In the data rows, 128 means zero.
Some points:
[ 51 160 159 137 117  69  91 184 146 136 138 114 161 164  85  97 117 148
  82  88  74 129 151 157 127 163 135 170 168 132 156 111 159 133 156  95
  81 113  91 103 152 125]
[153 166 100 100 188 110 134 175 114 190  96 105 108 117 108 151 157  95
 118 113  96  88 104  87  95  79 149 129  91 149 208 149  94 124 128 134
 101 125 156 104 108 135]
[197 105 141 160 197 127 173 156 153  69 126 137 195 103  86 123 102 134
 140 119 112 139 159 120  83 120 160 105 139 160  69 203  86 132 130 137
 141 108 133 103 146  91]
[139 120 204 138 128 144 109 152  61 114 187  96  91  95 146 149 125 115
 103 157 124 155 137 104 175 193 121 162 175  98 109 130 170 127 126 127
 183 119 118  93 130 108]
[165  95 151 106  77 112 158 121 169 166 112 102  84  98 146 104 157 136
 171 145 139 214 152  65 142  90 147 132 178 121 125 149 164 107 138  90
  82 183 157 118 153 169]
[ 89 126 189  72 186 116  86 121  78  79  71  87 141 110 146 102 145 109
 179 111 121 144 117 135 121 103 113 106  89 110  95 141 184 130  86 128
 122 109 159 174 154 108]
[110  74  90 151  57 129 123 105 125 126 142 139 136 145 145 159 168  58
 127 121 144 119 112 151 146 144 156 149  89 168 123 145 105 141 119 118
 155 119 150  71 180 218]
[105 121 110 125  89 173 208 170 107 149 114 164 177 133 145 121 105  58
 139  88 141 141 129  59 143 135 117  95 151 100  88  77 109 192 161  93
  90  90 147 170  74 133]
[143 167 117 126 172 174 121 109  33 126 119 143 159 121 122  73 101 103
 171 154  74 186  86 107 156 116 110 125 125 175 150 111 137 146 144 128
 141 154 158  66 142 193]
[ 92 128 151 143 149 118 182 118 117 167 135 126 157  93 145 164 171 106
 123 164 101  64  96 138  93 193 168  94 116  88 106 136 147  76 107  63
 151 169 160 108 121  51]
[176 113 135 139 110  69 153 115 142 125 185 141 105 105 134  85 155 169
 167 160  82  97 120 187 106 107  77 118 114  65 115  79  91 164 139 133
 149 142 151 135 127 118]
[ 79  89 137 124 136 130 156 127 168  90  84  52 159 101  93 139 129 113
 165 169 175 137 112 144 106 123 105  94 128 122 160  77 108  84 148 139
 126  68 183 114  94 199]
[142 159 132 115 139 179 155 134 119  85 146 132 143 123 170 159 101 122
 185  36 130  98 126 172 167 116 131 139 172 107 167 117 118  75 134 156
 129 146 144 154 158 156]
[ 72 137  41  47 185 148 110 131 138 103 222 121  95 138 128 120  95 128
 128 163 158 115 113 142 116 134 174  78 160  99 106 124 158 148 146 153
 107 176 182 104 166 126]
[ 84 135 128  94 126 141 167 107 160 117 154 109 192 123 152 117 203 151
 112  89  95 160 133 122 125  91 107  91 179 172 159 157 131  92 150 124
 200 162  34 120 137 132]
[140 109  83 150 175 127 215  62 114 120 113  86  74 192 147 148  95 148
  92 124 111 147 113  66 150 149 116 125 135 110 152 116 113 102 107 130
 130 105 140 175 117 127]
[170 144 135 166 147  52  81 156 139 102 105 179 144 158 206 187 116  94
  99 167  98 171  97 142 141 132 129  90 153 124 127 156  83  99 192 117
 106 142 143 118 114 130]
[140 155 121  94 118 147 117  93 117 142 142 114 146 157  95 133 148 116
 124 151 155  84  58 106 121  82  47 123 134 147  78 164 146 124 187 104
  75 147 122 125  88 143]
[172 141 126 160 141 162 153 120 136 160 141  70 115 119 149 127 168 100
  93 156 129 140  77 151 166 119 119 163  95 169  62  79 162  99 181 182
 169 107 112 120 123  86]
[137  28 171 104 174 156 104  82 123 138 145 165 135 152 106 149 158 143
 123  62 123 101  99 146 102 123 156 202 181 141 122 158 139 148 161 155
 114 147 182 137  92 133]
[114 128 155 120 137 177 144 219 121 179 157  99  95 125 154 141 145 140
 166 149 140 199 115 154 156 164 113 149 107 141 159 134  58 157 129 196
 100 145  93 160 129  82]
[132 135 105 111 145  87 145 146 165 106 106 127  99  62 153 100  48 118
 114 104 177 115  90 141 138 149 145 142  96 163 125 161 103 162 169 100
 160 135  67 101 142 127]
[122 111  96 125 109 104  98 179 193 143 177 114 192 159 143 127 120 128
 103 115  81 178  92 104 104  96 132 106 102 150 107 108 168 151 102 149
 195 116 146 141 130 108]
[154 124  73  87  71 107  75  87 106 166 122  99 174 112 142  78 116 152
 125 133 152 136 125 166 145 167 100 145 193 118 155 149  75  84 110 142
 143  74 163 117 115  48]
[100 188 150 160 130  92 122 107  76 130 154 131 105 178 148 107  94 125
 137 126 176 158 145 145  86  83 157 119 127 112  87 136  94 110  81 175
 124 137 106 113  86 159]
[126 117 100 189 154 120 129 125 116 109 160  70 134 129 133 166 149  95
 148 164 157 117 162 140 148 101 134 130 165 176 145 125 162 200 100 138
 105  90 109  80  76  75]
[ 76 102 156 115  91 116 181 104 150 105 104 160 117  93 201  88  99 129
  96 115 125 107 111 101 159  79 126 136 116 162 128  90 136 117  79 198
  58 155 127  97  90 101]
[185 173 103 106 118 110 172 118 128 163 142 116 126  95 121 112 177 105
 138  81  82 125 119 189 119 152 134 150 163 142  86  85 108 167  82 110
  98 120 130 100 124 137]
[ 91 106 119 188 164 121 111  82 121 143 150 126 184  94 172 136 129 169
 158 105 145 134  99  69  87 102 128 175  77  84 138  93 139 126 217 113
  89 114 130 120 183 110]
[160 106 171  78 148 125 146 100 125 143 127 180  88 148  94 139  91 111
 116 101 130 130 134 172 117 127 107  66 142 127 144  58 188 121 179 189
 135  83 112 102 152 141]
[101 155 105 140  96 100 108 120 128 146  89 126  76  86 130 174  92 121
 192 130  94  95 164 115 139 153  92  93 152 190 115 141 132 168 192 153
 168 166 110 160 126 110]
[189 131  89 143 159 146 103 167 136 134  85 104 146 160 186  76 125 151
 169 105 186  73 143  90  79 138 140 129 163 116 124  90 194 115 124 129
 156 146 137 116 118 138]
[142  93 134 149  76 169 124 124  87 101 130  94 101 145  95 131 105 173
 148 111 151 161  33 175 103 131 126  75 123 111 142 115 117 146 117  32
 109 143  82  97 104  90]
[169 102 138 128 119 139 149 178 140 134  97 138 108 130 132  85 172 143
  82 113 179  96 107 116 150 141 144 108 110  63 107 174 176 108 165 174
 114 150 137 112 131 171]
[149 129 132 123  63 136 117 117  94 106 116 160 158 164  82 116 166  64
 177 144 172 110 166 103 133 131 180 127  80 160 144  88 124  79 136 155
 122 184  93 146 149  74]
[111 147 127 174 103 174 113 155  98 161 189 120  77  80 101 113 107 160
 100 125 120 101 162 131 113  53 162 105 165 160  95 127 118  60 141 120
 107  92 150 183 152 166]
[133  49  85 138 180 128 102  95  83 200 154 137 143 111  99 108 106 103
 119  98  95 154 192 109 143 129  87  92  81 109 143 145 124  85 111 130
 116 141  92 110 148 140]
[123 164 182 146 117  94 142 114 151 160 189 134 139 129  90 165  87 190
 153  86 174 127  98  71 134 162 106 114  92 188 140 142 164  93  82 151
 145 143 184 112 104 167]
[170 154 165  59 137 158 124  98 175 150 131 143 122 180 149 130 112 128
 153 170 114 115 156 116 147 109 167 162  88 164 124 131 137 112 144  56
  98  63 116 128 174 101]
[130 117 103 104 126 142  97 137 147 145  87 180 159  96  67 164  71 162
 135 170  99 148  87  72 146 129 150 149 180 108  90  89  86 104 101 169
 166 153  87 105 121 121]
[139 167 139 100 141 118  47  65 138 101 143  83 106 109 121 172 175 121
  85  81 161 130 168  50 122 136 137 116 121  95 105  81  41 159 119 128
 136 126 107 126 145 152]
[115 172  97 144 122 171 133 131 117 121  86 171 121 110 114 146 213 234
  99 133 141 175 174 154 190 119 144 117  97 121 130 122 148 156 163 117
 148 115 176  86  94  89]
[130 123 158 131 127 184 127 161 149 104 136 149 158 148 136 140 105 120
  98 164 150  69 176 121 176  99  32 136 106 102 122 131  93 150  98  86
 130 163 124  95 160 160]
[ 93  92 118 158 216 122  93 148 183 147 110 134  67 156 125 111 166 101
 172 114 127 120 100 146 180  89 157 120 154 116 115  67 126 107  97  98
 162 135 113 144  96 140]
[122  93 126  97 122 152  87 136 102 151  90 115 130 120 201 157 122 185
 134 124  74 127 158 159 102 177 143  95 113 208  62 116 118 101 120 116
 112 138  96 121  90 175]
Along one direction, these points spread out more than along any other. How many in every 100 of the points above lie lower along it than each point below? Answers are rounded to whole numbers. More than half of the points above lie lower than the first one.
[ 86 119 136 145 102 136 137 132 101 146  81 161  70 160 148  99 139 134
  97 134 142 114 100  98  84 108 105 120 164 166 160 147 114 155 104 134
 191 131 185 155 207 116] 47
[ 95 148 168 152 212 141 137  75 160 203  98 113 178 142 132  91 116 131
 120 140 199 144 134 183 170 158 128 114 158 137 101 114 105 149 126 123
 114 177 147 164 151 166] 40
[134 107 115  83 140 110 173 161  96 127 120 120 173 130 137 160 149 158
 105 205 141 142 143 140  41 137 142 192 137 138 150  84 137 138 152 119
 164 150  88 154 114 179] 58
[151 131 145 150 117 183  89 101 175  83 157  86 116 137 116  59 123 115
 101 137  62 112 137  84 124 199 151 120 104 152 169 101  90 143 144 140
 107 167 158 142 110 136] 58
[113 135 147 109 126 174 119  86 143 172 173 167 128 126 155 100 111  87
 139 150 127 122 135 126 103 111 171 116  98  78 168 187 108 152 152 126
 207  78 115 139  59 150] 51
[170 104  99 111 130  76 116 147 101 107 148 123 180  91 120 136 106 132
  87 133 143 141 119 157 176  92 141 124 113 159 150 101 150 147 126  71
 145 175 140 239  97 135] 58
[123 153  86 152 134 130 119  99 137 103 135 175 131 108 119 116 178 127
 157 152 109 125  71 112 137 164 113 138 123 117 138 171 186 138  86 152
  66  76  52 200 137 182] 49
[ 82  95 129 110 131  63 177 156  97  98 136 104 120 165 101  79 135 172
 163 136  90  90 122  96 191 137 151 153 110 154  68 149  86 122 185 129
 173 115 115 120 109 141] 58
[101 149  90 133 136 151 143 139 168  94 126 165  73 119 100 104 114  66
 119 101 133 185 167 135  76 134  65 203 101 133  92 145 167  64 132 107
 146 153 166 123  83 115] 42
[115 142 107 125  78 138 141 104 136 145  78  32 161 156  95 167  69 136
 100 120  63 137 141 162 131 101 161 145 114  58 115 162 168 156 137 159
 151 185 115 131 133 136] 58
